D: rows in 4 groups, each row roughly a mix of its group's directions (one row in no group)
D (151 x 11)
0: -11 -10  -8   8  16  27   9   1 -12  26   7
1:  12  23  11  17  -7 -23   4   3   9  13  18
2: -11   9  -7 -17  15  -7   9 -12   6  31  15
3: -14 -10 -14 -15  38  -3  -1   4   3   4  -9
4: -11  29 -21   6  11   6   5  17 -18   2   7
5:  20  -1  23  -8   0  16   9   0  14 -11 -25
6: -23 -15 -12  -2   9 -20 -16  18  -4   9 -14
7: -17  -6  14 -20  -7 -11  20 -10  12 -14  19
8:  -5  14  10  -1 -13 -22 -26   7  -6 -14 -18
9:  35  -9  -1  -3 -22  15   7 -11  -3  -3  -7
10:   5 -13 -31  -5  17   5  10 -22 -10   8  -7
11: -25   8  26 -13  -6 -11   4 -12  -3 -19   7
12:  31   5 -25   7  17   4   0  -1  -7 -14  -6
13: -20 -12  -1  23  19  21  -4  -2  -3  16   9
14:  -7 -26   4  -9   8   6  18 -17 -21 -11 -15
15:   6 -17 -20  18 -10  -9  27  -3   9 -10  11
16:  19  23  -4   0   6 -34  -8   6  -4   5   5
17:  -5   5  15  11  -2   7 -14  -2 -31 -25  -2
18:  -9   7   7 -24 -24 -16  -8   3 -17 -19  -1
19:  -2 -17 -11 -22  12  10   2  23  13  19   7
20:   8   8 -21 -20  -9 -12  -1  24  -8 -20  -8
21:  18  -9   0  16 -13   8 -13  -7  -9   3  33
22: -15   6  22  -5 -19 -12  -8  11  -7  22  16
23:  -8 -21  -7 -13  -3  -2  14  15  26 -20   7
24: -19  -4  -1  13  -5  -7   0  29  17  15  16
25:  -8  -2 -13  11  -3 -12 -11   8 -12  14  35
26: -13  12  -4  -3  23   1  17 -23  -9  15 -17
27:  34  -8  -6  -1   6   5 -30   4   6   1   2
28:   7  18  -7 -18  17  18  10 -15 -23   8  -1
29:  -8  11 -19  -3  -4  -2   7  32 -19  14   2
30: -17 -16  -4 -10   1 -19  20   0   2  20 -21
31:  -5 -17 -13   6 -10  -3 -27   3  -8 -26 -11
32:   2  -4  14  -1 -35   1  22 -14   7  -8   3
33:  -6 -31  -6  -6 -16 -13 -20   3  15  14   2
34:  -8  -2  -7 -11 -17 -13 -19   0  -3 -26 -22
35: -12  -8  -3 -16  28  16   8   5  17  -5  20
36: -17 -15  16  11  13  18 -11  -6   1  25  10
37:  -2 -15  -8 -11  17 -10 -13  -6  27 -11 -21
38:   4  13  -6  14  14  19  -9  -5 -20  15 -23
39:   2   5  -4  12  -4 -25  13  18 -16  -4 -26
40:   0  11  21  -9  10  18 -15 -15 -25  -6  11
41:  15 -12  -4  21  -9  21  -2  -1 -13  23  13
42: -19  23  -1   8  13 -18  -3 -10 -26   8  -2
43: -22 -22  -3 -12  -4  13  15  10  14 -19 -12
44:  -6  -7  -3 -19 -23  -3  16   0  17 -24  14
45:  18 -12  22  25   7  13  12 -13  -5 -11   3
46:  -4 -21  -8  -9  16 -25 -25  11   3  -3  -6
47: -27  -2 -17 -19 -10  -6   2  15  21  -7  -8
48:  15  16  17  16  -8  15  -5  -5 -12  18  21
49: -14 -18  -4   0  -9   4  -8  24  11 -19 -23
50:  30  17  11 -10   5 -17 -12 -12 -10  11  -4
51:  -3  19   7  19  11   0 -23  -7 -15  23   2
52: -13   0   7   5 -16  28  28 -12   1   0   1
53:  -6   0  -9   3  -3  20   5 -15 -24 -24 -18
54: -31  -6   0  -1  12 -21  -1   2  18   1  19
55:   2  -6  -7 -28 -18   2  29   6   4   4  12
56:   5 -30 -17  -9   9 -11   2  12  16 -13  14
57:  -9 -29 -11 -23   5   7  -2  -9 -15  -3 -18
58: -13   7 -23  16 -19 -14  14  13  -4  17   7
59:  -1  -5  14 -40 -17 -10   4  -3   6   1   2
60:   5 -19  -4 -21  -9  -7   7   4  20 -12  26
61:  -8   5  -2   5  26 -25  -7 -19  16 -13   0
62:  22  17   3 -14   3 -32   1  -7   1   9  12
63: -36 -15  -7   6   9   1   8  -2   6  -5  22
64:  -8  19   2  22   2 -24  14 -12  17  -6 -10
65:  24   3 -22   6   3  11   6   5   0 -22 -21
66:   9   3 -21   4   9  21 -19   7   0 -24 -15
67:  20   7  26   8  15   8 -21   4   8  12 -11
68: -24  14   2 -18   3  -2 -25  -5 -20  10   5
69:   4  15  25   0  -1   1  19   5  11  19  23
70:   3 -10  -3 -23 -21 -25  11 -16   0  11   5
71:  20  11  -1   4  10  18 -29   6 -15 -12  -1
72:   7 -29   8  -4   8   2  -4 -22  -6 -17  21
73:   3 -19  -6 -12  -2   0  17 -16  19 -21  19
74:  21   9  27   4  -4  15   7   5   6   7 -25
75:  26  -5 -30   5  13  12   0  12  12   5  -4
76:   9 -21  -8  -1 -10  -1   0   5  16 -18  31
77:  -1 -10 -26  26   3 -18   7  -8  18  -4   7
78: -12  -7   3   8  -1  41   3   1 -10  -4 -12
79:  16  14  35  -6  -4  19  -3  -5   4  -6 -11
80:   2   0   3  33  -1 -12 -14 -19  -1  19  10
81:  -9 -20   3  15  -6   7 -20  -4 -12 -23  21
82: -10   2  -2 -33 -13   8  15  21 -11  -6  -3
83: -19   7  10   0   3  -3  36  -9  15  -9   8
84: -15 -32 -15  -4   4  14  21 -10  -2   3  -3
85: -18 -11   8  -7  -1  19 -23  17 -19  13   0
86:   7  -3  -5 -14  18  -5   4   0 -18 -31 -19
87:  15  -2   5   2  -8  14  10  20  24  -3  26
88:  13  -9 -28 -15  -7 -23 -10 -12   2 -15  -1
89:  10  -5  14  -4 -25 -21  14 -18 -16 -10   4
90: -25  20 -24   4  10  -7 -11  -6 -13   0  10
91:   0   1   7 -26   2  14   7  19 -18   7 -23
92: -18   1   5   4  18 -11  -5   8   5  32  17
93:  25   4   3   2 -36   4  -6   1   1 -15   0
94: -22   0 -11  26  25  -1 -14   9   6  -2  -7
95: -22 -10 -11 -10  33   0   0   6  -9  -5 -16
96:   2  -3   5  16  26 -12  -5  -9  22  18  15
97:  20  -6 -27  -3  -5  -3 -20   3   6 -24   1
98: -10  -5  -6 -20   8 -18 -34   0  -5   5  11
99:  29   0   7   7 -10  12 -20   1  16 -17  12
100:  -4   8  18 -29 -10  15   6  -9   1 -21 -11
101: -11  10  11  25   4   6 -11 -15  -8  -9 -27
102: -10 -34  -6  -2   8  -4   1  -2 -17   8 -23
103:   9   1  30 -18  -6  22   4 -10 -14 -12  -2
104:  -8   5  10  18 -34  21  11   0   5   1   3
105:  19   4   1 -29  -6 -20   1  17  17   9   0
106:   1  -5 -17 -24 -24   8  21  -7   2  10 -13
107:   3  -8   6  -2  -6  -4  -2  -1  11 -22  38
108: -12  13  -3  -2  25  -1 -30  -2 -14  13  -7
109:   5   7  -9 -21  -4 -10  31  -5  20  -4 -15
110:  35  -7  -3   8   5  19  -3  -8  -2  22  -2
111:  17 -24  -7 -23   7  24   0   5  13   1  -1
112:  19   9  -5  21  10 -15 -19   1 -13  22   5
113:   6  17  21  19 -21  -4  -7 -13  20   8   0
114:  13 -32   3   6 -18 -13  12   0  19   5   0
115:   0 -13   7 -21 -24   2  22   9   4   1 -21
116:  23   5 -14   7  23  15   8  -2   7   7  23
117:   4  10   7   3   0 -34 -12 -10  -1 -10  24
118:  10  25  -5   1  18 -20  10 -21  -9   7 -12
119:   0  -7  -1   2   4  19  25 -32  -9   4  10
120: -15  -7   4 -21 -13   7  31  -9   4  11 -13
121:   4  16 -13 -13   2 -19  -3  -7  -6  10 -33
122:  -5  17  -7  12  31   6 -16  -8 -17   7 -12
123:   7  -7  -3  -7 -12 -20   0  -7 -33  16 -13
124:  -2 -15 -21  -2  29 -15  15  -9   1  14   0
125:   3  -4  -4  -5  22 -13 -27  -1  -7  25   9
126:  16   5 -22 -20 -14 -10  10  19  -8 -16   5
127: -11 -26 -10 -18  18  16  -8  -4  -7 -11 -15
128:   0  -6  14  21 -20  12  12  -5  24   8  15
129: -13  17   7  -9   7   9 -17 -12 -25  -6  22
130: -10  23 -23 -17  10  -1  12  11  -9  10 -17
131: -14   6 -11  -4   0 -26  10  12  26  18   3
132:   2 -20   8   1  -3 -16 -20   6   4  32  -9
133:   4 -27   1  -3  -8  26 -11  -6 -12 -18 -14
134:  12  20  10  20  10 -23 -22  -4   0   3  -7
135:  -7 -17 -18 -19  -6 -11   4  15  13 -15  22
136: -28  26   8   1  16  12  -2  -2  -9  -6  15
137:   0   1 -20 -20   0 -24  -8 -18  -3 -19 -12
138:  -8  -8  -1  11   5   1 -39  18  12   2   6
139:   4  21 -18   8   6 -29  -1  10 -15  -6  12
140: -27 -20  -7 -12  -4  -7   4  -9  -7 -10 -25
141:  -7 -34  -9   4  -8  -1  -4   5   7 -21  19
142:   4   9  -4   6  26 -24   2 -27   4  -3  11
143: -17   6 -17   3 -16  -3  13   0 -24   1  26
144:  14  30   4  11  13   0 -15  -9 -18  14  -4
145:   8 -11   1 -11 -11   1  18  26   6  12 -25
146:   1  13  10  26 -11 -20 -15  21  -1 -13   0
147:  16 -10  11 -18  15  15   6   1  12 -21 -21
148:  24  29   2  15  12   9 -15   7  -5  11   1
149: -25  -6   7  22  17  -7   9  17  12 -11  -8
150:  -1   7  -5 -15 -14  -4   9  28  26  -1 -14

the three rows of each list that fit no group, in list order (the others fit one group, some only roughly)
  * k_737: -20   0 -14  12  19  -7  24 -15  17  -4  -2
  * k_552:  -1   9 -17   3 -11 -17 -18  12 -15  22  17
  * k_305:   0 -18 -27  12  -8  -1   7  26  -1  16   0
  * k_65:  13  24   3 -10 -19  -8  -3   0  -5  17 -26
  * k_782:  -1  13 -17  -1  23 -24 -11  -1  -4 -23  -5
  * k_635:  -3   4  -7 -17 -15  22  26  20   0  -4  13
  * k_222:   2  17   5  37  -9   1  10 -15   2  10  -5
  * k_853: -13   7 -16  -6  30   2   9  -5   4  12 -24
  * k_415: -24  12  -4  -9  19   6  19   7   0 -24 -10
  * k_554:  16   8  16  16 -24  -6  24  -9   3  -4  10
 -> k_552 k_305 k_635
  * k_183:   5  10  14 -25  -6  17   9   9  -2 -25  15
  * k_37:   4   0   2 -10  14  18   8 -10 -19  31  10
  * k_238:  18   3  21  25  -3  12   9 -19  -9   7 -12
  * k_427: -12   8  -4  14   9  16 -15 -14 -17  18  23
  * k_182: -12   4 -15  16  25  -6 -14 -17  -6   7 -20
  * k_881:   1  -4  -5  13 -14   8 -28   3 -17   5 -26
  * k_963:  -8   4 -28  17  13  -5   7 -22  -1 -17  10
  * k_527:  -6  19  -5  -3  12  -4 -22  -4  -7 -25 -22
  * k_103: -12   6   1  -6 -11 -13  -3  20   4  11 -35
  * k_796: -16  10   3  12 -11  32  -9  10  15 -10   8
  * k_114: -35  -2  -6  13   3  -2 -12 -11 -17  10  15
  * k_387:  -2  14 -11  -8  20  18   6   9 -21 -20  14
  * k_713: 13 11 23  5 27  5 -4 -5 -5 24 -1
  * k_563:  -7  -3 -15  -5 -11  17  22  29   8   9 -10
 -> k_427 k_114 k_713
  * k_493:  15 -10  23 -10 -12  30  -6  -5   5 -10  -7
  * k_855: -10 -22  -6  -3 -27 -17   8 -18  14  -3   2
  * k_459: -19  28   0  21   1  -1   6  -7 -20  -4  12
  * k_987:  -8  16   4  11 -10  13  -3  25 -16  16 -20
  * k_779: -17   4  30   4  -4 -11  -7 -23   5   9  15
  * k_243:   2  13  -5  -7  15  17  21   1  -2 -16 -28
  * k_458:  15  -5   8  -3   0  16  18 -16 -28 -13 -13
  * k_759:  12   8 -28  -6  19 -11  -4  -3   0   3 -27
  * k_263:   1  10   3 -12 -29   0   3  32   4   3 -13
  * k_872:  16   7 -12  16  20  -9 -13  -4  20   7  22
 -> k_493 k_459 k_872
  * k_788:   7   7  16 -18 -17  -4  26  -5  -8 -23  -1
  * k_22:  10 -19   3  -3 -18 -15  13  20  22   9   9
  * k_651:   1  27  15  23   6   4 -25   7   2  -9  -2
  * k_235:  16   9 -20   4   3   1   4 -15 -25 -26  -4
  * k_53:   3 -21   8  -7  16  -5 -23 -27   3 -12   1
  * k_80:  25  -7   7   6   1  25   7  -6  14 -24   5
  * k_125: -14  20 -21  18  -1  -3  16 -11  -7   4 -22
  * k_729:  20  14  -7   2  -2 -21 -21  -8 -16  18  -8
  * k_18: -10  17  -8   4  18   6  15  22   8  17  20
  * k_896: -14 -17  -6 -12  -3   2  -4 -13   0 -35  15
 -> k_788 k_651 k_18
  * k_166: -19 -13  31   4 -16   6 -11 -13   2   6  12
  * k_790:  16   6 -26  -8  10   2  -3  -9 -10  10 -29
  * k_137: -18 -28  -5   3  -9 -15   3  -6  26  -5   9
  * k_526: -24 -11   5  18  -7  16 -21  21  -2  -7  -4
  * k_428:   1  16  17 -24  -8  -7  24  15  -3  12   8
  * k_356: -33   4 -10 -15 -16  -8  -1 -15 -17   3  -4
  * k_250: -19  34   4   7 -10   4  -9 -10 -16   6  10
  * k_877:   6  -2  21   7  -1  -2  26 -16   4  27  -5
  * k_33:  19  12   2   8   8  23  21   3   4 -20 -15
  * k_721:   6  13 -14 -16   8   5 -16 -12  -3 -28 -17
 -> k_137 k_428 k_877
  * k_589: -10   1   1  24 -12  22   6  17  22  10  -7
  * k_906:  10  29 -11 -13   3  -3  -5   7  12  22  17
  * k_605:  -5 -14   3  16  -1  -6   2 -31 -18  15 -15
  * k_640:  -2  11   9  10   2  27   6  25 -17  17  -1
  * k_170:  -2 -22 -20   2  -1  32   2   2   0 -14  -9
  * k_322:   2   3 -15   3 -16   2  28  10   7 -20  20
  * k_498: -16  -1  17  11 -15  -5  19 -20  20  -7  14
  * k_687: -23   7 -23  15  13  10 -14   2 -14   5  18
  * k_926:  22  13  25  10  -3   6   7 -13 -16 -16 -12
  * k_165: -27 -33   2   0   4   3  13  -4  -1  -9  12
  * k_864: -30  13   3  26  13  -6  -7  -2 -14   2  -8
  * k_315:  -3  -6  16 -31  12  10 -17  -3  -2  -4 -20
  * k_907: -23  -5  15 -11   9   1  16  17  23 -16  -2
  * k_743:  -3 -14   7  -5  11  -1 -14  -7 -37 -14  -7
  * k_793:  -4 -20  -9   1  21  25  12 -11   9  18  -4
 -> k_640 k_687 k_926
  * k_518:  8 30 26 -5 -2 17 13  7  7  4  5
  * k_424:   9   2   4  11  -4  20 -14  27  12 -22   8
  * k_714: -15  -7  20  -3 -31  19  12  -6  -7  -3   0
  * k_88: -13 -10 -19   3 -23 -21  10  -6  22   1   7
  * k_783:  -5  12  15   4  10  -9  -2 -22   2 -33  -8
  * k_442:  11  -5  16 -23  -1   1  16   1  11   7  30
  * k_270:  10   9 -23   0  12 -17   0  29   0  11  13
  * k_834:  -2 -13  11 -13 -19   7  20 -18 -11   2 -23
  * k_966: -12 -12  -8 -21 -19 -21   1  -1 -15  -9 -20
  * k_694:  20   0  17  10  19  21   0  -1 -11   3 -23
  * k_597:  26  -3 -11  14  11 -12 -22  -1  12  18   0
  * k_601:  10  23   0  -3  17 -17 -13 -21  -9   0  19
 -> k_783 k_442 k_597
  * k_735: -28  10 -20   3   9  -1   8   0   9  -3  26
  * k_241:  -6  20 -14 -20   5  24   9   2  -6 -20  -9
  * k_637:   9 -13  -6  11  23   4 -16  17  -8 -14 -22
  * k_510:  12  -6  -5  -4 -25 -10 -19  -5   2 -25  19
  * k_821: -19 -12   5  13  11 -32   8   7   8  16  -2
  * k_663:   7  -6 -23  -2   7 -15   2  -9 -23  28   6
  * k_525:  20   2  13 -10  -6  10  31  10  12   3  15
  * k_746: -13  10 -23  19  10  -9   0 -20 -11 -12  16
  * k_97:  14   8  19 -12 -15   7   0  30   7  14  -8
  * k_959:  18  -4 -24  12  22  -5   4  -2  -6  -2  25
  * k_91:  -6   1  -6 -20  30  10 -13  16 -17   0   4
  * k_336:  -1  -3  26 -10 -19  -4 -14 -16  23  -7   8
 -> k_735 k_663 k_525
  * k_584:  10  -9  -1  21  -2  -9 -17 -26 -19   8 -13
  * k_849:  -6 -17   2 -13 -32  -8   8  23   1  -8  -1
  * k_213:  10   1 -18 -29   4 -20 -22   2  10   2   0
  * k_372:  27   7   2 -10 -16  -7  -7 -14  11   3  27
  * k_603:  15  13  16 -15 -10 -13  -9   1 -22  17  17
  * k_979:   2   8 -31  13   8 -12  -9 -15 -22   4   9
  * k_306: -15  32  -8   0 -24   0  15  10  -4   2   6
  * k_173: -35   2  20   5 -19   5 -11   0  -7  -2  -7
  * k_331:  -5   2  24 -11   8   1 -16 -25  -7   1 -24
  * k_902:  -5  10 -17  23  26  -4 -15 -19   0  -8   1
  * k_705: -12 -26  -4 -11 -22 -16   7 -15   0  -1  18
 -> k_584 k_849 k_979
  * k_379:  11 -25  12  -5   4  15 -13   0  -9 -25  15
  * k_147:   6   1  -9 -27   3  21   3  -9  -6 -27 -10
  * k_676:  19   8   6  17  -9 -26 -23  12  -1   7   8
  * k_83:  -8  23 -20  17  18   2   2   7 -14  14 -16
  * k_281:   9 -17 -22  23  11  13 -20   3 -13   4  -4
  * k_988: -10 -28  20  22   2 -17  -7   0   5  -7   9
  * k_927:   0  24   5   3 -11   6 -24   0 -16 -13 -22
  * k_568:  34   6 -12  -1   1  -2 -18  -3  11  15 -16
  * k_154:   1  22  25  13   5  -2   0  -5 -14  25  11
  * k_951: -15   9  17 -17 -11  10  -6 -12 -27  10 -12
  * k_961:  24 -10  14  12 -22 -23  -5  -2   0 -13   1
  * k_419:  -7 -26 -19  22  14   5   9   2   8  17  -7
  * k_802:   0  -3   5  -6 -17  -2  13 -18  28 -25  -4
 -> k_379 k_568 k_419
  * k_226: -13 -16 -15   6 -17   8  29 -10 -13  12   6
  * k_211:  12  -7 -36  -8 -14 -13  -1  15   1   0 -11
  * k_967:   6  29   7  11 -20  19  -6  -4 -11   6  17
  * k_701:   6  33   3   1 -15   4   2   0  -7 -27  11
  * k_546:  15 -32   8  -6  17  11   0   3 -17  11 -10
  * k_602:  13  -3  -3  15 -18   9 -29  15  -2 -18   4
  * k_159:  23  10  -7  -2  14 -12  14  10  20  19  13
  * k_176: -13  23 -22  11  20   7   7  -5 -13  -8 -13
  * k_708:  -3  -9   5  -6 -22   9  -1  11  28   2  25
  * k_359:  -6   4 -32  14   7  -5  23   2   5 -16  11
 -> k_226 k_211 k_708
  * k_251:   1   9 -22   5   0  -1  25  14  11 -24  12
  * k_388: 23 23  0 -8  2 -3 12  0 -5 -6 31
  * k_430: -13 -11  -9  12   2   1 -24  17  15  25   5
  * k_438:  13  12   7 -12   7  30  -2   6  -4 -22 -16
  * k_569: -13  -2  11  13   6 -18  -7  13  18 -28   9
  * k_511:  -4  13 -22   4  17  -6  -1  25   7  12 -21
  * k_339:  -7  26   2  14  19  -5  -2 -18   5   7  23
  * k_960: -18   0  25 -13   5 -12 -18 -25  -6  -1  -3
  * k_96:   7   7   4  14  -1  30   6  13  -3  25 -15
  * k_201: -31   1  19  -1  11 -10  -1  -4 -16  -1 -21
  * k_411:  22  30  14   1 -12   0  -2  -3  -4  22   3
  * k_277:   8   9  -8  28  16  10  20 -13  -7 -15  -8
  * k_121:   2  16   7 -14  -2  -5 -24   0 -19 -28   5
 -> k_388 k_438 k_339
